A single turn carries every row of the set below to another of its rows. Some are shown first; where does it send the rows asked next?
Momak: 13.2  -5.6  -18.5  5.6  -17.1  14.9  -19.9  5.1  19.7  -9.3  13.8  -6.5  -18.4  9.2  3.2  -6.7  -10.8  18.9  -4.8  6.8  -19.7  -25.8  2.0  -9.6  -6.7  13.7  -4.5  -1.9  -32.6  2.4  -11.3  -6.6  1.6  12.0
zav: 21.0  5.6  -23.9  3.0  14.5  -0.4  7.1  -4.3  -5.0  -18.9  -19.3  -24.2  -2.8  -25.7  -28.0  -12.9  7.1  19.6  6.3  -0.4  4.7  8.7  3.2  0.2  0.7  -5.2  -6.7  -6.7  12.6  -18.1  -2.6  -17.1  6.7  1.8
Ribi: 15.0  -21.2  3.3  -17.8  5.6  -8.3  25.5  1.5  6.2  10.7  -13.8  -10.6  19.8  -15.9  -7.3  17.4  4.3  6.5  8.0  -12.8  28.5  1.8  12.3  -20.8  -5.9  16.5  -7.2  -12.8  -12.7  14.0  -2.7  -1.7  10.4  12.2
Gidep: -2.7  -10.8  19.9  3.9  -2.5  -17.4  14.9  7.6  -7.6  4.6  -6.6  -0.1  8.4  -1.8  17.0  20.1  12.9  40.1  12.6  2.4  16.8  4.2  2.7  33.5  -22.7  1.1  5.1  -12.6  0.2  4.6  -3.5  8.0  -6.3  -0.2
Nedo: -7.8  -6.7  -7.1  -9.3  10.3  -6.7  11.5  8.0  7.5  -2.8  -3.8  -5.6  -6.9  -19.9  8.7  -19.9  10.6  -15.4  1.4  -5.0  24.9  -38.8  -1.5  -1.6  -20.6  -13.6  16.5  -1.6  -1.5  18.3  -14.8  -20.7  7.7  -11.8
Sibo: 26.6  -14.2  -11.0  28.8  5.2  7.9  -13.3  -11.8  12.6  5.1  10.6  -29.2  -19.6  -10.2  -6.7  3.3  -20.7  5.3  -16.2  13.8  -10.5  2.1  -0.8  14.8  -1.7  -1.3  24.9  4.4  -0.7  13.7  8.5  -2.2  1.8  0.6
tesim: 9.2  -4.8  10.8  -7.7  -3.5  5.4  28.3  -8.9  8.3  -2.7  -20.1  -20.2  3.3  15.0  -14.0  27.4  2.2  13.6  7.5  7.1  11.3  17.2  -3.5  -14.3  -15.5  -1.3  -12.1  -6.8  6.0  -12.8  -3.6  -11.3  21.5  13.4
Kek: 4.2  11.3  -21.0  -3.4  -17.0  8.3  -13.0  15.1  36.8  -7.8  -0.9  3.2  -28.1  -4.5  4.6  -11.4  0.6  -9.4  -19.3  -0.9  15.5  -14.9  -13.9  4.6  12.4  -3.9  0.4  19.1  0.4  -19.5  14.4  0.8  2.6  7.2
kis: 5.6  3.1  29.2  -1.4  -9.5  12.5  10.6  -8.7  -12.3  -0.6  14.0  5.1  -16.5  -10.0  0.1  0.0  -0.6  -4.9  11.2  -0.3  -9.7  18.6  -21.6  -0.4  0.1  5.3  -17.4  3.1  -16.8  16.7  4.6  3.9  27.0  -21.0
sido: -6.0  4.0  -11.8  -5.3  12.2  -6.6  -7.8  3.5  16.8  -13.3  -14.3  -8.5  -25.3  17.6  -25.1  4.6  8.6  -15.4  -8.5  -6.0  19.6  -21.3  -13.7  -1.3  15.1  5.3  -3.5  22.4  -12.3  5.5  9.9  -10.8  15.9  -1.1
rifi: 30.8  -4.8  0.2  -10.2  20.4  0.4  6.6  22.9  17.2  23.7  5.4  -10.2  12.2  -22.9  21.3  14.8  -3.6  3.8  -1.8  0.8  27.8  19.7  12.7  4.5  -3.4  -6.6  6.4  -23.8  0.3  5.5  -13.0  -9.7  -5.3  1.3
Voto: -13.6  -1.2  23.0  -3.9  -12.9  -16.3  15.5  -10.7  11.9  -11.6  7.4  2.6  24.0  -4.9  -16.7  -3.7  0.1  13.4  -10.7  2.5  6.5  -7.7  10.1  11.3  -23.2  21.4  6.7  -11.8  -14.6  -2.7  -23.3  19.1  -20.0  0.8
kofas: -5.4  -7.6  -8.6  -9.9  8.7  4.4  22.7  22.2  6.8  -2.3  -12.8  -0.6  12.6  -2.1  2.6  8.3  -2.0  10.9  -16.8  26.3  -1.0  -17.6  -14.2  8.9  3.5  6.7  -2.8  -19.4  -20.2  -25.5  -34.3  -10.9  16.8  22.9
giv: 14.3  -3.0  -6.1  18.1  7.2  16.5  -11.1  -19.6  8.8  -7.2  -10.7  -20.4  -27.3  -1.7  -1.2  -10.9  -18.0  17.4  14.2  5.5  -10.6  -17.9  -1.4  -8.2  -16.9  -5.8  2.5  13.5  -10.3  11.9  1.2  -9.4  17.1  16.7
nugop: 4.3  -7.0  23.0  -4.0  11.4  -15.6  30.4  -0.6  12.4  -18.5  -6.8  8.8  -4.5  -23.7  13.3  -1.5  -3.3  8.0  -9.3  21.9  5.3  12.6  -25.1  11.6  -23.2  8.6  2.4  -21.2  -15.2  15.7  -15.2  -2.6  -15.9  1.6
Mevi: -1.0  -7.1  21.9  -11.8  0.8  18.3  -23.8  14.1  -3.4  5.6  8.6  -1.6  17.2  13.6  9.6  3.7  21.5  -0.8  1.0  7.8  -13.3  21.1  -10.3  1.7  -14.9  -10.5  6.4  14.2  -9.7  13.7  9.5  8.7  2.1  18.8
Raseb: 12.3  0.0  -23.2  0.6  -14.6  28.0  9.2  23.0  11.3  -3.5  20.1  -12.1  -7.9  -5.7  -6.8  1.3  -7.2  3.2  -20.4  10.3  13.7  -15.6  6.1  20.3  17.0  -5.2  -0.2  7.0  -7.1  -6.5  22.8  -12.4  18.0  -13.6
Pepaz: -10.0  -3.7  29.6  12.7  7.2  2.9  13.9  16.1  3.8  2.2  -16.4  -2.3  12.1  -6.7  15.6  -4.5  -0.3  2.0  3.0  -9.2  0.0  -6.6  2.5  -0.1  -38.2  4.4  -22.3  -8.2  1.7  21.5  -20.4  10.5  -9.5  3.5
tob: -7.6  3.6  9.3  20.9  -8.6  6.9  -4.6  -6.3  12.6  6.6  18.6  2.8  -8.6  -2.8  11.0  2.7  10.2  -0.5  11.5  -14.9  -1.3  10.2  -21.5  34.1  10.6  -5.2  4.7  13.0  -33.1  -3.1  -3.8  15.6  9.5  -13.5
pura: 17.9  -2.6  -18.2  7.3  -9.1  8.2  15.2  24.8  12.0  -6.3  -2.3  -32.6  -10.8  -13.8  -10.5  -0.7  -18.3  15.1  -28.3  -16.5  22.3  8.4  -21.0  13.6  10.8  22.2  3.1  -5.9  8.4  -0.7  -3.8  -0.7  -6.3  4.7
veg: 15.3  -3.7  10.4  -2.3  -10.8  3.6  9.9  1.0  -4.2  29.4  19.3  -0.3  3.1  16.8  22.8  -19.4  0.4  -7.8  -4.5  4.8  -0.2  -2.3  -12.9  28.9  -14.5  4.0  -9.5  17.0  3.0  -2.6  -9.9  7.2  22.6  -8.5
Keson: 8.7  -8.0  6.4  -9.6  -17.1  9.9  -12.9  -3.5  -3.6  -9.1  6.6  -13.7  18.0  8.0  -14.2  0.5  3.6  -1.1  6.5  23.9  7.9  1.2  1.9  33.8  -5.7  -14.9  19.3  12.3  -9.7  10.2  -25.7  18.7  -2.8  -13.7
Gufib: -11.9  18.5  -7.4  3.8  -16.3  -13.0  -2.6  9.5  23.8  -9.5  22.5  6.9  2.5  -15.6  9.9  -17.9  -7.4  4.1  -5.1  -12.9  15.4  -20.4  12.5  3.4  4.3  -19.7  26.8  -18.0  -5.7  0.8  5.9  -3.9  -10.3  -14.8
digi: -7.6  -11.9  23.8  -9.0  10.0  -6.2  -2.5  -28.8  18.5  5.4  10.8  -2.8  0.3  -5.1  4.2  -33.5  8.1  -4.7  6.2  2.3  -5.9  -4.9  -17.9  28.3  8.9  8.0  -4.3  7.1  -12.1  -1.7  -16.5  -0.4  18.2  -14.1
Surap: 9.5  -8.5  -15.6  4.5  -2.6  1.2  -6.1  7.5  1.2  7.1  15.2  -15.5  7.6  -4.9  -9.1  -12.6  1.5  0.6  -8.2  -0.1  -5.8  0.7  6.3  -2.4  28.0  -9.9  -23.1  10.3  2.2  9.9  32.5  -23.1  7.6  -0.6
zoka: 14.3  2.4  -20.4  -4.8  9.7  16.0  13.4  3.5  12.1  -17.1  3.9  -20.8  15.3  5.2  0.2  -14.5  -0.7  22.7  -27.4  -15.5  7.6  17.3  11.9  -13.0  0.0  21.9  -11.6  -8.6  4.4  -14.5  8.0  -21.6  -0.2  -8.0
mif: 0.6  0.8  2.5  31.5  -10.9  -6.3  10.9  4.5  13.2  -0.4  -7.7  -7.3  13.6  4.6  -13.8  21.3  -22.5  -1.2  -14.9  -12.5  -2.8  20.8  -3.7  4.1  20.7  -8.2  1.5  -25.4  -6.6  -8.2  -7.1  11.7  -6.3  15.7
Nisu: -2.4  20.4  22.8  16.5  21.3  -5.1  -2.5  8.8  2.4  -5.3  13.8  -3.3  20.9  -22.9  8.6  11.1  4.6  12.4  -3.3  9.6  -4.5  7.7  -3.8  6.8  -36.4  -5.3  13.8  -1.8  -7.0  -18.0  -10.9  8.1  -16.9  5.3
Bida: 2.2  -10.2  -18.4  1.1  12.6  -6.2  -21.4  -4.2  19.6  -5.7  -9.5  -10.0  -33.0  1.1  2.9  -1.9  -4.0  12.6  -23.9  21.7  -8.1  -8.5  -6.8  16.4  2.9  18.1  12.0  -3.3  1.4  26.7  1.2  13.4  14.9  -6.8
mipi: -16.4  6.5  -2.7  -10.0  -5.1  -21.5  29.9  13.3  11.1  -3.7  -2.7  -7.9  -13.6  -3.5  -3.4  1.3  7.2  -11.4  -9.3  17.6  0.7  -21.6  -15.9  -20.8  -1.1  3.5  19.5  -2.3  -17.6  6.1  26.4  6.1  -5.4  4.2
kemi: 3.0  18.6  -14.8  -18.5  18.2  -21.3  16.4  12.6  16.7  -6.5  -15.3  1.0  8.2  -13.6  5.0  13.5  -8.9  17.2  -2.9  20.3  27.6  -13.9  2.6  7.0  6.4  9.9  10.4  -21.9  -21.2  -14.6  -14.4  19.7  9.3  1.0
Gata: 6.9  -2.6  -5.5  -7.5  13.9  0.5  -11.2  -5.5  -14.0  1.6  -6.0  1.0  -24.8  -6.5  -8.5  -18.2  -5.0  1.3  -5.2  1.4  20.9  -7.7  2.8  -5.5  26.2  -12.6  -3.7  15.4  3.1  9.2  -3.0  -37.9  12.2  1.6
salom: 9.0  -16.6  -26.0  -3.9  -2.2  -1.2  -27.7  -10.0  -5.5  1.1  12.3  -5.1  -7.0  10.1  12.1  2.0  10.1  30.9  -15.7  3.4  -4.3  -4.1  10.4  -8.6  -5.0  21.3  -0.3  9.0  -5.2  21.7  0.7  -7.3  17.0  -2.0
nudu: -12.5  -16.2  23.1  -7.6  -0.6  6.9  -2.5  2.5  -6.9  -20.3  -11.5  -14.2  22.1  7.3  10.8  -8.3  -12.6  -8.6  -12.9  15.5  -1.7  -17.0  -22.3  5.1  0.5  17.3  -2.0  12.9  -11.7  20.3  -3.7  24.7  12.4  -6.0
Luz: -17.7  7.4  -19.3  -6.8  26.5  6.4  -0.5  17.8  2.6  4.2  -30.1  -18.2  -15.1  0.9  -18.5  -7.3  19.7  25.8  -16.2  -5.1  4.7  4.3  7.2  9.3  19.8  13.2  3.0  -4.5  4.7  -1.2  -10.4  -2.9  -0.7  10.9
Duki: -19.8  -5.9  1.8  0.8  10.1  4.3  -8.2  -4.6  33.6  -9.2  -26.5  1.1  5.2  -29.9  -0.9  -2.8  8.7  1.7  -13.2  -7.9  1.6  13.7  -0.9  7.0  3.0  -7.5  -8.7  -25.4  19.6  -1.3  -18.8  9.9  19.3  2.6
dun: 3.8  8.4  -3.7  -4.0  5.3  -14.3  13.1  28.0  -7.7  10.5  24.8  -35.3  12.2  -2.3  3.2  10.0  4.0  0.9  4.2  17.8  11.0  -28.4  -2.8  -3.3  -10.9  -10.7  15.6  4.4  0.6  2.7  9.0  -16.9  -2.3  -16.4
kig: 5.8  21.8  -1.3  2.8  -1.5  -3.9  5.1  25.1  32.3  16.2  -2.9  -20.1  18.6  -6.1  0.4  16.4  -11.1  6.3  11.4  -2.6  10.1  -1.2  17.5  -3.0  8.4  -3.5  -6.9  -19.8  -14.8  -8.6  -9.0  23.6  -15.5  9.7
Koruv: 18.7  10.1  -23.2  10.5  14.1  3.7  2.6  35.0  15.2  -12.1  -16.5  -1.1  -17.4  11.0  -8.6  -9.6  -0.5  7.3  -9.6  -25.2  4.5  -4.9  -10.9  8.4  -3.2  3.6  -3.0  -18.2  -11.4  -13.5  -8.7  -12.1  0.1  26.4
tolum: 6.7  8.1  21.6  -1.1  -1.7  1.1  -0.6  -0.6  -17.8  8.1  5.5  15.2  -15.9  5.8  -3.2  -1.8  7.8  -16.8  -3.4  17.5  -14.7  -9.6  -12.2  6.6  0.7  13.8  5.1  14.3  -21.7  -25.9  -16.3  15.2  16.2  -8.4
rege: 5.8  1.1  -14.3  -2.9  8.9  -4.0  -7.1  3.4  7.8  3.3  13.6  -11.2  28.0  -3.1  21.5  8.6  -3.8  13.5  -22.7  -5.2  28.0  18.8  -11.1  5.8  -4.1  -4.7  -4.6  -3.8  11.1  -3.8  -41.2  -18.7  7.2  -0.9
tov: -7.0  -4.9  11.6  -0.6  -9.7  -14.0  4.0  5.0  5.7  7.4  -2.7  -5.8  -14.5  -3.2  14.0  3.3  17.3  1.6  13.4  -14.0  7.7  3.4  11.6  -20.9  5.7  -16.5  8.0  -12.6  5.7  16.2  28.1  -13.9  -13.7  -10.9
fulo: 11.2  2.7  13.4  -3.7  -9.8  1.9  -10.7  -13.4  9.0  -33.6  -0.9  11.5  8.6  7.4  24.2  -15.0  -7.9  -3.0  2.0  23.0  -10.7  14.2  -15.7  4.9  4.8  -14.8  4.7  -1.9  -25.0  -7.5  -3.7  7.0  -15.1  -4.8
Rize: 12.8  -26.4  26.2  -7.5  -9.3  8.2  -9.9  -0.6  -8.0  -16.2  -10.2  11.9  1.4  -7.2  15.1  -11.0  -8.3  7.3  10.9  -4.3  12.5  -2.2  -18.0  27.5  -10.2  -14.4  17.5  -4.6  -4.4  14.8  -0.2  0.3  22.0  14.6
zopi: -5.4  8.6  3.6  -6.6  31.7  -9.0  11.1  -9.9  25.6  0.3  -25.7  -0.6  12.7  -36.0  8.6  -10.0  -12.6  -4.0  -4.1  -6.9  19.8  0.7  3.8  -21.6  -2.8  4.3  5.7  -11.3  -5.2  -2.7  -5.0  11.9  6.9  17.6

mif turns into -> Duki
Gufib turns into -> Nedo
Pepaz turns into -> Nisu
And these:
nudu turns into -> Mevi
Bida turns into -> salom
Kek turns into -> Gata
Koruv turns into -> zav
kig turns into -> zopi
veg turns into -> tolum

A single turn carries every row of the set below to another of its rows. Some are shown first; where does it send the rows asked next?
tebi: -16.5  -1.4  8.4  27.1  7.3  1.5  -28.3  -19.7  -6.7  -0.2  10.3  12.9  -6.4  -24.0  -2.7  20.0  -4.9  20.9  13.9
Dira: 2.4  -6.8  1.4  5.9  4.4  27.8  -12.0  -11.6  32.9  -6.0  2.7  4.4  -12.1  -17.5  27.6  35.5  8.9  -0.6  -14.4
zeg: 33.5  -9.3  -13.9  -9.2  5.4  16.0  -1.4  0.4  14.7  -0.4  -9.2  -4.9  12.4  -8.8  25.3  13.3  20.4  27.7  -8.1
zazu: 13.7  -0.3  -18.4  -4.6  -0.8  -18.8  -13.8  -9.2  29.2  -2.7  -3.7  6.8  -7.7  -16.5  -16.1  4.2  4.7  29.4  24.4
mus: 7.6  1.2  12.4  7.5  17.6  -22.7  -4.2  -11.7  7.1  11.5  -4.3  20.5  2.1  -27.8  -12.1  17.0  -2.7  23.4  -24.4
Mivu: -18.4  0.6  -14.9  -8.9  8.0  3.8  5.3  -21.4  26.5  -24.3  -21.4  -6.4  7.9  -12.5  18.5  3.5  15.0  7.3  -2.7
gaf: 2.7  10.3  -12.1  -19.9  4.2  -27.8  -3.6  -20.4  12.8  -10.6  -7.2  -0.6  -5.1  -15.8  -5.5  2.6  7.4  1.8  31.7
Fof: 0.7  9.0  5.3  7.2  6.4  -19.7  -8.5  -9.3  31.6  -2.9  4.9  5.6  6.6  26.9  4.5  15.1  -0.5  31.8  12.3
foles: -19.3  -6.5  19.4  4.5  4.2  -6.0  -15.0  -10.9  -21.5  -18.9  18.9  3.7  9.3  -16.0  -3.4  22.0  2.4  12.8  18.9
kuv: 2.3  -8.8  -10.7  -0.8  12.5  -6.4  -1.0  -6.3  3.7  21.2  2.2  -11.2  6.6  -3.3  5.0  28.7  28.2  -6.2  33.9
dep: -8.5  -9.0  -14.7  5.0  8.4  -10.0  -2.6  -8.8  20.2  6.9  5.9  6.4  4.2  21.2  -11.7  35.2  21.2  3.2  1.6
dab: 42.3  -4.8  -15.7  3.3  3.9  -12.8  -13.7  -4.3  24.6  -3.4  4.6  8.2  4.4  -1.6  -18.2  19.6  12.2  11.7  6.8
kif: 24.2  -11.2  11.9  8.3  2.5  0.3  -7.1  0.4  6.8  6.2  9.4  0.7  5.4  -13.2  17.4  4.5  -0.3  -35.6  2.1
bevum: -34.8  -28.7  0.3  -4.7  7.6  10.9  0.4  2.4  22.1  -12.6  5.5  6.6  6.6  -22.3  -1.9  21.0  2.5  20.7  -1.8
Vezad: 10.8  -20.1  -3.9  13.4  -4.6  -2.8  -23.5  5.0  28.4  13.2  17.5  27.5  6.7  -23.8  3.7  15.2  12.6  -3.1  -10.5
vas: 10.0  9.3  9.3  3.0  9.9  -14.8  -7.6  -6.1  15.2  10.2  0.1  -11.2  10.6  0.1  19.9  10.4  8.2  22.8  44.5
Mupo: 5.5  5.3  35.1  -5.1  6.6  -12.3  -1.3  -7.8  9.2  -2.5  -11.3  2.9  2.6  -36.8  -12.5  17.4  -7.9  29.0  3.4
siduz: 6.8  -17.3  3.9  15.2  11.1  28.2  -12.9  -0.7  15.2  15.1  -2.4  4.2  4.1  -35.6  13.1  38.6  11.3  7.5  2.8
gubub: -19.0  -7.1  11.5  -16.3  18.0  -12.8  10.4  -3.5  -1.1  -16.4  9.9  1.8  8.9  3.6  24.4  -3.3  -14.8  16.5  -10.3
velop: 7.2  -17.3  13.2  7.3  7.6  -2.9  -8.1  -5.0  -31.1  -7.7  24.4  -2.5  4.5  3.3  -1.9  18.4  -3.2  8.7  4.2
pulu: 30.3  6.7  -9.2  -12.2  9.0  -21.8  -1.5  -17.6  6.8  -11.8  1.6  -1.8  9.3  -1.6  -9.8  19.9  14.5  -16.2  10.9
fida: 10.9  -17.1  26.1  -1.6  15.0  -11.7  10.8  0.5  -2.8  -4.5  -5.6  -17.2  7.9  -34.0  -16.0  8.6  -5.7  1.7  10.7
Bop: 9.3  -11.8  2.0  28.6  8.6  3.1  -19.4  -9.6  -18.7  10.3  15.6  6.3  -11.0  -2.5  -0.7  17.8  -10.6  19.1  -1.0
nopob: 13.6  1.9  -6.2  -14.9  11.7  -2.2  4.0  -12.1  14.9  -25.1  -8.2  -3.4  28.9  -3.5  30.7  5.0  20.5  8.9  -9.7
kaz: 26.3  5.0  14.3  4.9  22.5  5.8  -4.3  -5.0  -4.9  10.8  2.6  -0.5  7.2  -11.8  41.8  14.0  -10.2  5.0  -6.9
fuzuz: 11.6  -3.9  -8.6  -13.8  13.9  9.1  -0.1  -7.9  1.7  8.6  10.2  -2.2  -12.7  -12.5  48.1  17.5  10.7  -2.7  -11.8
bim: -6.0  -19.4  -1.3  -18.3  14.6  -5.8  3.5  6.3  10.7  -15.4  20.7  -4.4  4.6  -14.4  45.0  -6.5  7.0  17.1  5.1
vanun: -15.6  -22.1  6.8  0.6  3.0  12.9  -8.3  1.6  40.3  -30.7  12.7  0.7  6.2  -19.0  24.0  13.0  6.5  19.0  2.0
miseg: -15.7  -9.8  9.8  -17.5  -17.5  -10.2  -14.4  3.1  24.4  4.0  14.0  26.8  -5.3  -23.2  4.6  3.9  -0.2  24.4  3.7
tidud: -4.4  1.2  23.7  -23.7  -12.5  -10.1  2.0  -0.9  4.9  -2.9  8.2  -0.5  -8.3  -12.5  18.0  -6.2  -13.5  -9.8  15.3
kar: 2.0  -12.3  -22.8  -5.3  0.5  21.2  0.3  -10.0  26.5  0.9  -21.0  -8.9  -8.4  -20.2  13.8  9.4  14.3  25.8  -1.0
rukat: 11.1  -22.7  2.2  12.0  25.2  -21.4  8.6  -2.2  -5.3  9.5  0.4  0.5  7.6  -25.8  -14.1  6.8  1.5  -2.0  -18.7

nopob turns into -> Mivu
siduz turns into -> kaz
And these:
foles turns into -> tebi
mus turns into -> rukat
Fof turns into -> dep
zazu turns into -> dab
miseg turns into -> Vezad
Dira turns into -> fuzuz

